(in the rows, 128 means zero)
Each path below is one point turned by a fixed rotation once a step. After each direction that follows a path, write how fast that rotation turns it, in deg/step (0 if it stays still).
Each turn is a multiple of 5 degrees from 10 to 175, or 0.
Rotation 1:
101 90 146 88 106 142 102 122 154 124 180 115 122 111 122 126 139 62 102
 145 151 134 136 89 52 97 173 127 152 113 130 104 151 113 149 128 153
 147 151 128 98 138
112 94 149 75 106 141 107 126 158 111 173 104 118 108 117 128 138 61 96
 140 130 143 135 91 54 100 171 124 146 98 134 106 141 117 153 134 153
 148 151 124 93 128
120 97 152 68 113 136 111 129 158 95 160 106 129 102 126 114 131 71 105
 135 123 152 130 93 55 101 167 118 154 92 123 108 145 119 160 144 157
 160 146 119 92 134
113 99 149 76 115 133 113 127 152 100 166 110 136 100 136 110 124 77 120
 137 135 142 126 90 53 94 174 116 159 100 116 114 158 117 159 147 159
 169 146 120 101 141
105 90 144 86 113 133 106 126 148 119 175 113 142 109 133 115 126 72 125
 140 148 132 126 87 51 91 179 119 158 112 122 118 160 113 153 141 156
 168 148 130 107 147
104 85 144 86 112 136 105 126 149 129 182 113 132 114 124 131 134 59 114
 139 146 130 131 85 49 95 175 126 147 112 136 108 153 114 145 136 153
 153 150 137 102 136
115 87 147 72 112 135 107 129 153 122 176 107 128 109 120 131 133 61 101
 139 127 139 135 90 57 99 169 125 142 94 144 106 142 120 144 137 153 147
 150 137 92 123
123 94 146 68 118 132 113 133 153 107 167 100 134 104 125 121 127 67 112
 135 117 141 129 90 59 102 170 117 147 83 134 106 145 122 154 146 158
 160 146 129 92 128
125 95 145 71 120 127 117 129 149 107 164 103 146 104 138 113 121 78 127
 134 124 137 125 87 55 93 175 113 156 89 123 116 156 120 155 157 159 171
 144 129 99 135
114 89 139 86 121 131 109 129 145 125 174 114 148 109 140 117 124 76 131
 140 139 125 126 84 51 91 183 118 156 103 126 118 164 118 149 151 156
 169 147 135 104 137
112 81 139 89 114 136 106 126 149 138 183 111 146 114 128 130 132 66 120
 145 143 120 134 84 48 94 180 125 146 101 138 114 158 121 141 142 155
 155 152 142 99 127
121 82 139 79 113 136 107 128 151 131 173 102 137 111 125 130 133 62 106
 145 126 128 140 86 57 98 175 122 140 89 145 106 147 127 143 144 154 147
 154 143 90 116
131 91 140 73 117 132 113 131 152 117 164 96 140 105 130 121 129 71 112
 139 110 133 136 93 59 98 175 118 146 78 137 108 145 131 148 155 160 156
 147 132 87 116
127 94 138 77 122 132 113 133 152 114 161 100 148 104 143 109 121 83 124
 139 118 134 127 90 56 95 179 112 153 83 122 116 160 132 151 159 163 166
 147 130 92 124
123 88 133 90 119 135 109 127 148 129 168 105 155 108 147 113 123 85 133
 146 134 118 129 84 53 89 189 114 154 97 121 119 166 128 143 157 160 163
 149 135 96 129
119 83 130 98 114 139 99 127 147 142 170 107 149 113 135 124 132 75 123
 151 140 115 139 87 49 92 188 120 144 104 131 114 163 129 139 146 159
 148 154 140 97 121
126 82 132 87 111 138 103 126 155 139 166 102 138 113 127 123 137 70 106
 151 126 122 145 92 55 96 182 123 140 91 140 109 152 133 137 145 159 140
 151 140 84 111
Speeds:
139 128 117 140 124 136 120 125 129 138 115 122 131 128 136 120 133 140
 126 140 124 121 137 133 128 127 140 127 126 125 120 129 135 141 121 133
 134 117 131 125 120 116 -> 10
139 134 131 114 129 126 133 132 134 113 118 120 122 122 124 125 127 128
 119 124 108 141 129 133 133 132 122 126 125 111 130 125 118 133 133 132
 131 127 125 123 119 120 -> 70
125 128 128 137 131 124 133 132 119 134 125 141 119 134 127 129 130 143
 141 128 126 143 123 129 126 129 137 126 110 114 133 120 123 119 126 128
 122 126 141 120 130 132 -> 0
